In the rows, zero is written as 128.
A state moves one step at a time under one of 6 hidden systems, and each row is a state written as 26 numbers. Each run below is a few steps of one system.
trace 1, Z_765 (8 x 26):
[[ 94  95 192  82 136 107 125 115  92 162 119 102  96 150 146 179 162 140
  163 165 137  88  72 122 127 204]
 [164 139 154 139 133 113 157 101 103 216 177 118 154  55  98 134 122 130
  117 114  66 144  84 157  83 124]
 [121 110  76 181 102 123 152 148 159 105 129 186 102 102 107  56  61 132
  114 135  82 129 146 104  73 112]
 [ 91  87 110 151 123 124  86 180 122  85  55  99 107 152 186  88 127 117
  178 176 161 175 134 126 132 157]
 [146 161 110  89 136 135  66  95  81 194  96  80 171 134 133 178 132 134
  179  90 172 154  81 145 122 131]
 [150 176 103 115 165 132 186 101 130 128 130 197 139 105  24 172  73 153
  105 116 117  93  96 142  77 122]
 [134  83 143 202 116 112 175 166 104  79  71 194  75 127 108  87 112  92
  110 222 109 110 158 127 147 138]
 [131 103 159 141  61 139  64 132  59 178  94  45 100 169 198  86 147 135
  201 164 133 125 120  98 152 144]]
trace 2, Z_988 (8 x 26):
[[137 165 116 140 143 164 115 163 122  82  92  54 145 157 142 107 136 138
  144 165 149 151 139 152 149 106]
 [170 171  95 118 133 156  88 110 114 152 113  91 182 133 126 138 139 111
  126 100 158 143 135 154 162  82]
 [166 177 111 114 131 164 147 103 127 126 139 139 149 148  74 140 123 130
   91 123 127  62 142 132 159  88]
 [155 131 161 147 129 148 162 138 106 106 117 115 121 141 112 123 159 105
   91 196 116  82 146 151 188 115]
 [145 117 145 123 100 149  95 126 112 167 149  53 146 131 172  96 178 105
  120 151 111 109 133 141 181 116]
 [136 149 101  92 136 161 126 115 166 166 196  77 175 102 126 109 146 128
   91 105  91 100 115 152 129 107]
 [133 113  90 133 150 140 165 138 171 113 149 162 149  93  98  96 133  85
   55 160  95  92 143 157 148 113]
 [ 98  61 108 115 118 128 105 140 150 118 110 131 119 139 164  94 172  72
  103 180 133  77 144 131 186 157]]
trace 3, Z_987 (8 x 26):
[[ 87  99 124  85 153 116 122 130 175 126 164 116 140 113 156 139 152 123
  119 112 122 135 111 138 116 163]
 [106 101 106 109 150 105 138 118 165 128 148 188 135  94 117 141 124 107
   99 102 122 135 123 134 112 146]
 [ 94  85 132 126 127 102 140 133 151  95 121 199  87 134 129 126 123 118
  121 134 130 112 139 103 125 161]
 [ 92  78 173 122 132  88 124 135 123 126 123 145  94 124 160 146 144 124
  150 137 135 151 115 116 119 180]
 [115 109 150 130 130  91 129 116 124 162 152 155 119  92 133 148 110 138
  149  91 110 174 101 120  75 151]
 [117 125 124 160 129 104 156 140 139  98 123 189 103 113 103 124  76 147
  136 115 113 164 133 111  71 132]
 [112 108 145 166 122  99 120 156 109  81  72 161  92 147 147 129 107 133
  169 139 160 185 148 108 119 140]
 [130 134 163 128 122 103  96 119  85 150 106 120 115 141 150 168 123 152
  189  94 164 187 114 113 104 142]]
trace 4, Z_780:
[[ 97 134 153  71 149 128 164 108 148 133 168 133 112 134  92 170 129 164
  121 131 104  59  86 117  97 176]
 [126  89 144 139 150 111 171 133 136 163 156 132 136  63 115 113 144  97
   89 178  70 121  97 165 114 154]
 [ 96  67  94 127  94 118  91 131 151 172 149 125 118 102 174  64 123 108
  141 126  94 121 116 108 101 155]
 [ 80 109  88  89 160 125  98 143 152 130 105  96 142 118 145 134 118 136
  163 131 144 148  80 142  82 176]
 [130 109  82 122 161 104 121 109 117 159  84 185 148  92  92 153 101  97
  132 126 144 147  90 152  98 153]
 [106  79 120 142 109 100 132 119 109 135  88 203  84 132 109 123  93 121
  151 157 125  93 117  97 104 172]
 [116  99 165 139 120 114 123 144  77 151  88  97 100 131 145 125 127 139
  181 185 121 132  87 130 106 176]
 [154 145 112 153 114 125 113 124  82 189 105 107 140  95 110 120  86 147
  173 120 112 169  88 136  64 125]]
trace 5, Z_120 (8 x 26):
[[135 158 103 116 179 125 110 132 101 129  63 112 163 120  98 180 109 133
  163 133 175 181  83 169  99 142]
 [173 134 100 164 113 116 121 103  62 161  60 198 124 122  72 139  80 112
  152 135 145 125 121 125 113 115]
 [143 143 149 157 108 149 148 140  70 119  72 113  87 168  94 121  95 159
  170 200 127  82 108 115 116 144]
 [166 153 143 153 118 148 104 141  58 169  87  45 152 126 141 119 136 133
  170 169 129 160 103 156 133 114]
 [181 179  67 144 100 167  95 102  92 182 110  99 163 123  97 101  82 140
  155 107 125 123 114 129 106  76]
 [155 168  64 140 138 181 146 140 117 106  76 114 148 144  67  96  89 128
  116 187 125  70 124 150 129 101]
 [149 114 100 133 119 163  94 134  84 144  60  80 144 151 139  94 153  84
  136 206 150  78 124 156 192 127]
 [158 149 101  82 103 167  77  85  90 219 126  60 166 142 127 128 144 123
  148 126 131  59  90 133 152 124]]
trace 6, Z_987, 8 rows:
[[ 55  58 106 101 108  96  92 129 170 108 126 178  82 147 172 116 110 132
  158 107 139 119 128  76 100 187]
 [ 74  94 155 100 180  78 145 133 140 117 117 155 114 103 130 188 131 139
  148 125 140 173  77 139  73 202]
 [127  90 129 166 123  70 139 110 112 156 117 232 109  79 103 142  85 113
  136  93 117 180 115 116  75 148]
 [ 98 103 150 170 104  97 144 150 111  86  91 189  55 152 123 121  71 165
  178 142 128 146 131  73  75 160]
 [115 117 177 160 136  84 118 157  77 118  74 115 103 124 159 151 117 150
  196 141 154 226 107 131  88 161]
 [159 162 131 155 110 103 107 110  84 173 115 145 132 110 116 153  75 165
  187  60 138 210 109 113  62 108]
 [161 193 125 180 128 135 163 141  98  79  83 167 103 151  68 142  51 183
  162 120 143 161 146 114  79  90]
 [172 159 160 192 108 132 112 154  53  89  49 118 108 174 133 132 116 138
  172 158 181 183 164 124 164  92]]
trace 7, Z_988:
[[139 172 143 116 114 157 123 127 132  83 134 115 111 192 127 143 134 158
  130 108 158 102 166 101 163  96]
 [161 169 184 132 151 133 143 128 112 112 147  98 142 138 129 168 167 129
  109 121 141 156 145 156 169  97]
 [172 153 153 147  96 139 128 111 125 139 170 127 133 136 132 115 142 121
  100  94 115 127 173 117 170  69]
 [130 149 155 122 127 152 153 141 163  82 177 103 121 157 140 120 154 142
   92 129 115 106 166 121 165 102]
 [138 124 157 127 142 124 125 138 152 109 164 108 146 121 164 127 179  96
   88 117 130 158 162 149 183 103]
 [131 124 133 102 113 132 112 107 169 132 188 133 141 130 156 124 163 110
   92  77 125 116 161 116 171 103]
 [110 115 156 102 147 117 159 127 179  97 190 152 125 125 133 144 162 120
   75 109 113 110 152 129 156 128]
 [110  79 163 128 124  99 133 132 158 117 168 163 114 113 168 124 169  92
   94 123 115 143 159 122 165 137]]
trace 8, Z_828, 8 rows:
[[112 120  90  94 104 165  86 136 189 114 177  69 147 146 184  69 160 120
  105 108 120  98 160 119 167 106]
 [100 123  96  54 165 154 113 122 192 111 162 100 166 133 143 142 181 101
   79 119 143  86 129 154 174 139]
 [109  80 120  95 155 115 147 115 171 127 154 170 142 103 119 137 172  69
   58 154 115  77 127 153 174 156]
 [ 89  48 161 104 109 102 134 117 145 148 159 158  88 120 158 114 165  98
  107 158  97  70 122 108 147 183]
 [ 88  76 166  89 124 104 115 120 146 179 187  85 121 104 184 129 170 127
  135 122  91 125  88 127 109 183]
 [ 93  95 111  96 157  99 132 120 181 163 189 134 152  60 144 131 130 123
  110  86  92 166  86 146  72 160]
 [ 64  64  96 121 152  84 132 145 182 103 126 193 110  90 143 117 106 114
  123 120 122 166 112 122  73 184]
 [ 74  59 137 116 131  75  85 134 121 132  84 162 101 123 176 147 131 112
  177 122 165 178 105 115 108 197]]
trace 9, Z_120 (8 x 26):
[[111 124 139 106 123 131 146 120 150  76 121 182  89 176 105 149 130 135
  113 133 151  61 154  95 162 141]
 [130 124 211 119 143 114 142 130 114 116 152  99 120 138 154 167 189 124
  113 146 133 136 133 141 175 143]
 [152 139 160 131  95 115 115  98 129 172 191 129 132 113 151 127 138 132
  123  64 108 156 148 108 130  97]
 [118 151 118 132 132 138 168 143 184  79 176 145 119 126 111 107 105 154
   98 110  97 122 152 115 104 106]
 [104  99 133 140 141 120 127 164 162  61 119 132 118 137 167 111 155 104
  103 146 145 160 168 138 167 127]
 [105 117 147  89 118 114  82 107 143 124 149 135 121 158 176 159 158 126
  143  68 168 144 146  98 157 137]
 [134 162 158 102 155 112 161  98 152 118 180 168 135 120  94 189 129 149
  101  69 127 137 133 125 115 118]
 [135 110 165 175 127 103 181 147 146  80 147 195  96 116 119 115 129 112
   89 142 105 141 174 122 145 114]]
trace 10, Z_765 (8 x 26):
[[136 118 183 132 113 116 149 119 139 126 184 139 111 128 145 128 164 118
   93 115 105 117 162 118 166 115]
 [117 121 160 125 106 121 122 131 157 121 189 114 113 132 174 110 151 137
  118  92 109 139 159 106 141 118]
 [118 132 138 111 138 121 116 133 171 108 180 115 143 119 167 133 149 131
  113  75 129 175 151 128 136 111]
 [116 127 124 112 140 110 114 118 173 100 158 170 138 127 144 148 145 115
  102  71 151 161 162 122 149 114]
 [104 105 161 109 132  95 121 119 156  98 153 176 112 140 151 163 154 118
  114  90 153 148 156 111 155 141]
 [116 110 189 116 128  89 124 114 136 131 170 154 113 123 160 169 163 128
  121  82 137 162 139 115 142 140]
 [125 125 174 128 123  95 137 113 147 129 188 165 112 110 148 156 135 139
  118  63 118 175 146 108 114 122]
 [112 116 162 148 124  91 137 134 153  92 163 175 102 121 154 139 127 137
  122  76 131 194 161 105 116 119]]
trace 11, Z_828:
[[178 204 114 114 167 162 148 113 104 139 120  91 178 122  63 165 118 141
  112 132 137 119 102 176 129  93]
 [165 141  88 186 117 151 174 140 123 103 101 177 122 117  68  79  86 108
   92 176 101  87 158 135 132  86]
 [128 118 127 151  70 164 100 149 100 109  87  83  85 193 159  67 125 136
  165 190 132  69 154  91 169 124]
 [161 178 120  82 125 179  86 105 101 186 141   8 179 149 143 133 166 136
  138 126 133  96 101 157 163 106]
 [162 176  67 110 165 172 177 113 172 137 168 132 185  89  46 115 107 118
   54 131  85  67 115 169 123  86]
 [ 99  77  90 164 110 149 159 174 159  66  96 157  89 139 119  38 110  95
   94 231  94  46 158 119 152 142]
 [107  78 125  91  78 159  46 124  98 180 103  30 121 172 210  79 180 104
  171 181 138  66 114 114 188 163]
 [141 169  97  34 165 165 116  75 148 226 193  46 207  96  96 172 160 136
  103  93 101  69  50 175 117 134]]
trace 12, Z_780, 8 rows:
[[126 102  78 133 117 119 107 116 128 132  91 189 124 125 111 116 102 103
  129 123 147 117 135 116 128 132]
 [108 110 144 116 124 124 121 127 108 117  91 132  97 161 130 144 129 133
  156 163 148  97 114 115 134 166]
 [152 141 152 130 129 124 127 116  84 176 118 106 135 115 114 149 126 132
  149 138 121 137  92 144 113 136]
 [144 138 109 152 112 130 148 126 123 141 136 150 120 110  96 103  79 146
  135 127  97 122 122 121  83 116]
 [119 109 110 158 119 137 130 159 127 100  95 123 108 133 134  83 111 117
  132 181 119 127 138 132 128 134]
 [139 127 113 129 109 145  83 127  98 154  95  88 141 145 151 111 135 116
  158 138 149 131 121 132 149 124]
 [146 172 101 108 133 150 120 108 114 142 115 121 143 142  87 149  95 156
  149 110 140 110 110 127 105 115]
 [146 139 115 148 138 139 167 133 121 109 106 165 122 124  77 119 105 119
  104 169 116  90 132 137 128 116]]

Name the system that made each run.
trace 13 (2 x 26):
[[109 127  69 139 146 131 101 163 150  97  90 107 145 121 146 100 104 129
  153 129 150 191 125 147  99 124]
 [129 144  72 108 144 134  89 112 131 122  82 156 151 142 112 151 105 121
  147  95 180 143 127 129 127 124]]
	Z_988
trace 14, 2 rows:
[[172 161 147 126 116 133 151  87 109 143 152 177 127 141  77 159 125 128
   97 101 127  84 149 117 155  93]
 [126 126 175 137 112 139 171 140 144  94 168 120  94 151 126 110 147 142
   95 162  94  77 152 111 154 125]]
	Z_780
trace 15, 2 rows:
[[148 187 176  86 102 156 121  93 117 161 192  68 127 170 128 161 145 183
  140  78 121  87 123 102 139 106]
 [152 181 147 138 163 149 200 145 171  79 196 121 149 108  85 132 132 147
   62 121  88 131 153 156 124  83]]
	Z_765
trace 16 (2 x 26):
[[150  96 185 173 114  99 134 138 100 140 137 132 116 107 162 113 161  97
  115 147 111 172 152 139 161 118]
 [125 136 135 120  83 129  90 112 132 153 166 113 114 147 160 111 116 156
  159  70 124 138 141  86 111 111]]
	Z_765
trace 17, 2 rows:
[[146 101  99 147 110 138 133 124 132 152 132 144 137 104 117  80 128  86
   88 162  95  87 138 139 151 117]
 [ 96  94  99 106 108 145 102 139 145 135 125  93 115 142 160  80 131 125
  141 159 117  86 121 114 131 154]]
	Z_765
trace 18, 2 rows:
[[116 126 100 140 132 119 128 138 141  99 101 173 115 130 114 121  87 137
  143 117 137 150 134 114  95 130]
 [124 116 140 145 134 109 117 140 102 109  78 144 110 139 134 143 127 120
  153 144 159 162 128 128 135 144]]
	Z_765
trace 19, 2 rows:
[[ 79  58 108 104 168 105 118 149 180 119 137 127 148  88 170 113 168  75
   94 155 121 149 112 166 138 175]
 [102  64  88  93 117  98  68  93 151 197 141 160 145  89 166 120 146  78
  126  86 133 131 109 126 127 161]]
	Z_765
trace 20:
[[118  78 160 160 122  81 113 144 130 130 138 146 114  96 186 116 149 101
  135 113 123 214 148 130 130 136]
 [114 123 128 115 106 102  81 107 135 149 145 147 122 132 163 144 114 145
  166  45 151 184 128  93 100 129]]
	Z_765
trace 21:
[[ 77  92 177 122 102  83 116 132 138 112 148 159  69 148 175 142 118 162
  169  88 135 163 130  73  91 174]
 [116 129 176 119 158  90 110 132 123 133 141 108 142 102 170 180 148 140
  157  77 151 241 111 148 102 144]]
	Z_828
trace 22:
[[103  67 129 107 124 107 163 103 139 155 142 199  99 107  92 126 129 100
   94 169  92  33 104 117 125 184]
 [ 96  49 152 140 110 104 130 146 124 172 142 103 105  84 174  77 144 107
  136 191  72 125  96 132 107 185]]
	Z_765
trace 23 (2 x 26):
[[146 158  88  83 135 142 111  73 117 199 140 135 162 114  81 163 107 137
  135  83 126  91  81 131  96 126]
 [152 144 108 157 140 148 192 136 122 102 106 172 117 121  50 114  94 119
   91 189  99  64 126 143 122 118]]
	Z_987
trace 24, 2 rows:
[[147 101 165 147 147  98 157 124 113 153 143 157 134  80 117 143 152  90
   94 148 104 148 116 158 136 137]
 [117  91 120 140  81 126 113 126 139 146 145 140  97 131 153  77 124 121
  135 130 101 100 147  92 129 133]]
	Z_988
trace 25:
[[137 112 146 143 107 111 135 119 126 172 167 131 126  90 140 108 126 128
  125 111  86 154 118 125 101 126]
 [109 127 106 144 124 130 145 148 162  95 139 140 115 123 127  95  96 146
  126 124 108 144 137 118  90 126]]
	Z_987
trace 26, 2 rows:
[[123 125  72 133 138 150 161 139 174  89 131 174 130 124  81  91 102 111
   75 156 109  69 150 133 134 117]
 [114  77 127 109 114 142 101 136 126 129 113  96 118 151 166  95 181  81
  113 192 132  66 135 136 199 151]]
	Z_780
trace 27, 2 rows:
[[135 144  50 126 134 160 144 124 145 175 133 111 156  84  74  82  72 135
  120 154  74  82  80 148  67 126]
 [106  82  39 135 128 154 123 148 147 129  75 137 131 114 107  52  97  87
  115 214 103  58 109 143 120 152]]
	Z_780
trace 28, 2 rows:
[[153 159 103 174 133 133 115 157 129  88 104 122 149 121 136 105 104 130
  135 105 146 217 165 143 122  75]
 [135 167  98 119 123 150  94 124 137  79 101 135 134 186 126 143 118 139
  137  90 187 132 170 108 163  90]]
	Z_988
trace 29:
[[ 90 114  80  95 142 136  99 140 201  77 148 134 144 141 161 116 143 116
  106  88 154 141 160 124 151 123]
 [101 101 130  78 160 110 101 118 161 112 134 146 146 133 156 168 178  94
  102 100 170 137 136 142 172 149]]
	Z_765
trace 30 (2 x 26):
[[160 169  69 135 152 143 123 119 128 106  85 170 159 132  73 146  92 118
  118 107 163 140 139 147 131  88]
 [145 137 133 156 122 137 146 135  97  83  66 173  97 172  87 134 106 124
  132 173 157  90 152 119 155 122]]
	Z_828
